In the rows, 128 means zero.
Rotation paths and how fast each direction turns (degrees per step)
Each turn is a multiple of 5 degrees from 10 to 175, or 0.
path 1
[124 142 125 126 124 114 133 129 126 127 123 128 124 128 127 137 121]
[122 139 128 119 127 124 135 119 121 130 130 134 127 126 123 136 135]
[119 141 126 130 128 120 127 132 115 130 124 127 123 122 124 134 125]
[124 141 127 124 130 115 133 121 129 123 127 131 128 132 121 138 128]
[120 140 125 122 123 124 136 128 117 135 126 135 125 124 127 133 130]
[123 140 131 125 132 118 126 124 121 125 127 124 122 123 123 140 127]
[119 142 120 127 126 119 134 124 123 127 128 135 132 130 121 130 129]
[121 140 135 121 126 121 134 130 123 133 123 131 120 127 126 139 127]
[125 140 122 125 131 119 130 119 118 124 130 128 130 120 126 137 128]
[117 142 126 127 122 119 130 128 124 132 126 130 122 132 119 130 130]
[122 138 132 123 135 120 136 127 121 126 125 135 129 125 126 141 127]
[125 143 120 124 119 118 131 123 121 129 128 126 124 124 127 133 126]
[117 140 132 125 132 123 129 124 121 129 128 132 124 129 117 135 134]
[122 141 124 129 129 117 135 131 119 127 123 132 129 124 128 136 121]
[125 141 128 118 123 120 133 120 127 129 129 129 121 129 124 137 132]
[117 139 126 128 131 124 130 128 113 131 128 133 128 122 122 132 130]
[123 142 128 127 127 113 131 127 128 125 124 127 124 130 124 138 122]
[122 139 125 120 126 124 138 122 121 131 129 137 130 126 125 134 133]
[120 141 130 126 127 120 127 130 116 131 125 125 120 121 125 136 126]
[122 141 124 126 132 116 132 120 125 123 128 131 131 130 120 135 129]
[119 140 127 123 122 123 137 131 121 135 124 134 123 127 126 134 128]
[125 139 131 123 133 119 128 122 120 125 128 126 124 121 125 141 128]
[119 142 119 129 123 119 131 125 121 129 128 131 129 129 120 129 129]
[120 139 136 122 130 121 134 129 125 131 123 133 123 129 123 140 128]
Directions:
[124 127 133 127 129 132 129 131 125 132 127 131 126 128 127 127 131] => 135
[125 129 127 133 131 127 122 128 126 126 129 125 128 129 123 125 129] => 110
path 2
[124 120 125 130 134 139 127 127 132 123 132 127 134 137 130 112 123]
[124 119 128 134 139 140 128 129 133 116 122 121 130 134 133 122 129]
[124 120 125 133 135 125 134 128 130 115 116 120 122 135 129 125 124]
[123 123 116 131 134 123 134 125 122 120 127 125 120 134 127 117 119]
[123 125 120 133 142 135 131 128 121 126 133 130 122 129 125 114 126]
[123 124 132 132 145 136 133 132 131 130 122 128 123 129 124 116 128]
[123 125 130 126 141 127 133 125 137 132 117 121 125 136 129 119 121]
[126 129 120 127 142 127 126 122 130 127 127 118 128 139 132 122 116]
[132 130 122 135 145 131 122 130 127 121 132 122 127 137 123 124 122]
[130 124 130 137 137 128 130 136 135 120 128 126 126 135 116 117 124]
[126 121 127 129 129 128 135 130 137 123 127 126 132 138 125 110 123]
[123 120 123 126 134 137 128 125 130 120 127 124 134 138 136 116 124]
[124 119 125 134 140 137 125 127 127 114 121 122 125 134 131 127 126]
[123 121 123 139 135 125 135 129 127 117 121 122 118 131 124 123 123]
[123 125 118 131 135 124 139 128 124 125 129 127 121 132 125 112 122]
[123 125 124 126 144 136 130 128 124 130 130 131 124 132 128 112 126]
[122 124 134 130 146 137 126 127 133 130 120 125 124 131 127 120 124]
[125 127 128 132 141 125 131 126 137 128 118 115 126 135 128 124 118]
[131 131 117 129 140 123 129 127 130 123 130 119 128 140 128 121 118]
[132 127 124 132 142 131 123 132 127 119 135 128 127 138 120 117 123]
[126 120 133 137 135 133 127 133 136 121 128 127 128 134 119 114 124]
[123 119 127 131 130 132 136 128 138 122 123 121 133 136 131 114 124]
[124 121 119 126 136 133 131 125 127 116 123 121 130 139 138 121 125]
[124 120 122 134 141 132 125 127 122 114 124 126 120 134 128 125 124]
Directions:
[130 130 124 131 129 124 127 128 125 124 129 125 125 128 127 133 126] => 70
[124 126 129 130 123 124 128 124 130 130 128 127 127 128 126 127 122] => 100
[128 132 129 126 134 126 128 127 128 135 128 127 126 127 127 128 126] => 35
[128 128 130 134 129 130 131 131 132 128 126 124 128 124 126 130 130] => 95
path 3
[126 136 133 128 138 130 122 129 139 121 125 125 121 135 136 130 134]
[126 134 134 132 132 129 129 129 136 119 126 123 117 134 142 129 132]
[122 133 134 136 138 132 129 130 139 124 122 125 118 132 136 129 129]
[122 138 134 129 139 133 121 130 137 122 123 125 120 131 136 126 132]
[122 135 134 131 132 132 128 128 134 119 125 125 118 130 142 124 132]
[119 134 135 136 135 133 131 129 137 124 120 125 120 130 138 125 128]
[119 138 134 128 137 134 124 128 138 123 120 127 123 130 135 122 130]
[121 137 134 128 130 133 129 125 135 118 122 126 122 130 141 121 131]
[119 134 134 132 132 132 135 125 138 123 118 126 123 131 138 123 127]
[120 137 133 126 136 133 128 125 140 123 118 127 127 132 134 123 129]
[123 137 133 124 130 130 130 122 138 117 121 125 126 133 140 123 132]
[123 133 133 130 131 129 137 123 141 122 118 125 125 135 138 125 127]
[123 136 132 126 137 130 130 124 143 124 118 126 127 136 132 127 129]
[127 136 132 124 132 128 129 123 140 117 123 125 126 136 138 127 133]
[126 132 133 131 132 127 136 125 141 121 121 123 123 137 138 130 129]
[125 134 132 129 139 129 128 126 143 123 121 124 124 138 132 131 129]
[128 136 132 126 135 128 125 126 140 118 125 124 122 137 138 130 134]
[127 132 133 133 133 128 132 127 138 120 124 123 118 136 139 131 131]
[124 133 134 133 140 130 127 129 141 124 122 124 120 135 134 131 130]
[126 137 133 128 136 131 122 129 137 119 126 124 120 134 138 128 134]
[124 133 134 134 133 131 130 129 136 120 125 124 116 132 142 128 131]
[120 134 134 135 139 133 127 130 138 125 121 125 119 132 135 128 129]
[121 138 134 129 136 133 122 129 136 120 123 126 121 131 137 124 133]
[121 135 134 132 131 132 130 127 134 119 123 124 119 130 142 124 131]
Directions:
[127 121 131 122 129 131 128 129 129 128 132 128 127 127 129 128 125] => 0
[124 129 129 131 128 132 125 131 124 129 128 129 125 123 130 124 128] => 20
path 4
[136 132 120 132 133 134 135 132 133 133 134 119 128 138 137 133 123]
[132 132 121 132 130 132 135 135 136 130 133 123 117 141 133 132 130]
[134 127 118 127 130 133 137 136 129 135 126 128 123 141 134 134 133]
[138 129 124 130 127 138 138 132 132 139 127 124 126 139 135 130 124]
[133 133 128 130 127 135 141 134 136 134 128 128 116 137 133 126 128]
[133 131 123 126 131 132 144 136 127 136 123 133 121 134 133 128 131]
[136 133 125 129 131 136 144 134 128 137 125 127 128 131 136 126 121]
[132 138 126 132 134 134 141 136 134 130 129 126 118 129 134 123 123]
[131 135 118 129 138 131 141 139 128 129 125 130 121 129 134 127 129]
[136 132 118 132 139 136 136 136 128 131 126 123 129 131 136 128 122]
[134 134 122 135 137 135 133 137 136 127 129 120 120 133 132 126 124]
[134 128 118 131 139 133 134 139 132 127 124 126 119 137 131 130 133]
[139 124 121 132 138 136 134 135 130 133 123 123 129 138 132 130 127]
[138 128 129 133 135 136 136 133 138 132 128 121 121 139 129 127 126]
[136 127 128 128 137 131 141 135 133 131 126 128 119 140 128 129 135]
[139 126 127 127 137 132 144 132 128 136 126 127 130 137 131 131 128]
[137 133 132 130 135 132 144 130 134 133 133 124 125 136 133 127 124]
[132 135 126 128 137 126 145 134 131 129 132 128 120 135 132 130 131]
[134 132 120 128 137 128 143 134 126 133 131 127 130 134 136 133 127]
[134 137 122 132 132 132 139 133 133 131 136 121 126 134 137 131 121]
[130 135 118 130 132 130 137 137 133 129 133 125 117 137 135 133 130]
[134 129 114 129 132 133 135 137 127 134 127 126 126 138 136 134 129]
[136 131 121 133 127 138 134 134 134 135 128 122 124 138 136 130 123]
[133 131 123 131 128 136 136 136 135 133 126 127 114 139 133 128 130]
Directions:
[130 126 130 130 135 129 126 129 129 125 124 127 128 126 125 125 128] => 20
[131 127 129 129 127 131 127 126 127 131 129 125 135 127 130 128 122] => 115
path 5
[125 122 121 129 121 127 132 119 136 130 126 123 140 136 136 126 123]
[125 126 116 120 125 120 123 129 141 127 130 128 132 138 127 120 125]
[124 125 131 127 110 123 123 124 135 126 125 130 133 134 131 120 121]
[122 125 122 126 124 123 128 123 133 126 122 117 137 135 138 118 129]
[124 122 123 120 124 127 121 127 141 124 120 128 131 137 123 119 128]
[124 122 131 126 117 131 130 117 137 126 125 130 134 135 134 120 122]
[123 121 115 126 125 125 130 124 138 131 129 123 138 137 133 122 130]
[127 126 122 121 119 122 121 127 140 126 125 131 133 137 124 125 119]
[123 126 128 127 115 123 127 122 133 127 129 126 133 134 139 116 123]
[122 121 119 126 123 122 123 129 135 128 120 120 136 136 129 120 132]
[126 125 129 119 123 128 124 122 139 121 119 129 131 137 128 120 120]
[122 119 126 127 120 131 131 120 137 129 130 128 134 135 136 115 130]
[125 121 116 126 123 126 125 126 140 130 122 125 139 137 126 128 126]
[127 129 125 119 121 123 125 122 139 124 130 131 131 136 133 120 117]
[121 122 125 131 114 122 125 127 133 131 129 125 135 134 133 116 131]
[125 125 122 124 123 123 122 126 135 124 115 120 137 136 130 125 123]
[124 124 129 119 124 128 126 122 139 123 126 130 128 136 132 113 126]
[122 117 125 131 116 131 128 123 137 131 123 127 138 135 129 123 131]
[127 125 118 120 127 125 128 121 140 126 124 124 137 138 131 126 120]
[124 124 124 123 117 122 124 126 140 128 134 133 130 136 129 116 125]
[123 123 125 131 113 122 125 124 132 129 122 122 139 135 133 124 124]
[124 128 121 119 129 122 124 125 136 122 122 121 132 137 133 118 124]
[123 121 130 124 117 129 123 125 139 126 123 132 130 135 127 115 129]
[124 121 124 129 122 130 132 119 135 128 122 123 140 136 136 125 125]
Directions:
[127 130 127 126 133 128 131 126 128 127 133 126 126 128 134 123 129] => 140
[129 125 125 128 130 133 132 125 132 131 132 132 130 129 126 131 127] => 60
path 6
[133 124 129 133 125 135 129 135 130 117 127 118 125 129 136 139 124]
[137 125 126 139 130 133 130 129 129 120 131 121 129 126 134 141 120]
[141 122 126 135 136 133 128 129 127 125 131 125 130 121 128 139 121]
[141 120 129 128 138 135 125 134 124 125 129 124 128 119 123 136 125]
[138 120 132 125 134 136 123 139 125 123 126 119 125 123 126 133 130]
[135 122 132 131 129 136 125 139 129 121 126 114 124 128 133 133 130]
[137 125 128 139 128 136 127 133 130 122 127 116 127 130 137 136 128]
[141 123 128 142 132 135 127 127 128 127 128 122 131 126 134 137 125]
[144 120 130 136 136 135 126 128 125 130 128 125 133 123 126 135 126]
[142 119 134 128 135 136 122 134 123 129 127 122 131 124 122 133 131]
[139 122 135 127 130 137 121 137 126 126 126 115 128 129 125 132 135]
[137 126 131 133 126 138 122 133 129 125 125 113 127 132 132 133 135]
[139 126 128 140 125 138 125 125 130 127 124 117 129 131 134 136 132]
[142 123 130 139 128 137 126 121 127 130 124 125 134 127 130 137 129]
[143 121 134 132 130 136 125 125 124 131 125 127 136 126 122 136 129]
[140 123 137 126 129 135 122 130 123 128 126 121 134 130 118 134 133]
[136 127 134 126 125 136 120 131 126 125 126 115 129 133 122 134 136]
[135 130 129 132 122 137 122 126 129 124 123 115 127 133 127 137 136]
[137 128 127 136 121 138 126 119 129 127 121 121 130 130 129 139 132]
[139 124 131 134 123 137 127 119 126 128 121 128 135 127 125 140 127]
[139 122 136 127 125 135 126 124 123 127 125 128 136 128 118 139 127]
[137 126 136 122 125 134 123 128 124 123 128 121 132 132 115 138 129]
[134 131 130 124 122 135 122 127 128 121 128 116 126 133 120 139 132]
[133 131 125 129 120 137 125 122 130 121 124 118 124 130 126 141 131]
Directions:
[129 132 122 132 130 128 128 122 130 129 130 127 126 127 130 130 128] => 65
[125 129 126 124 127 127 131 129 129 123 129 130 125 126 127 132 123] => 10
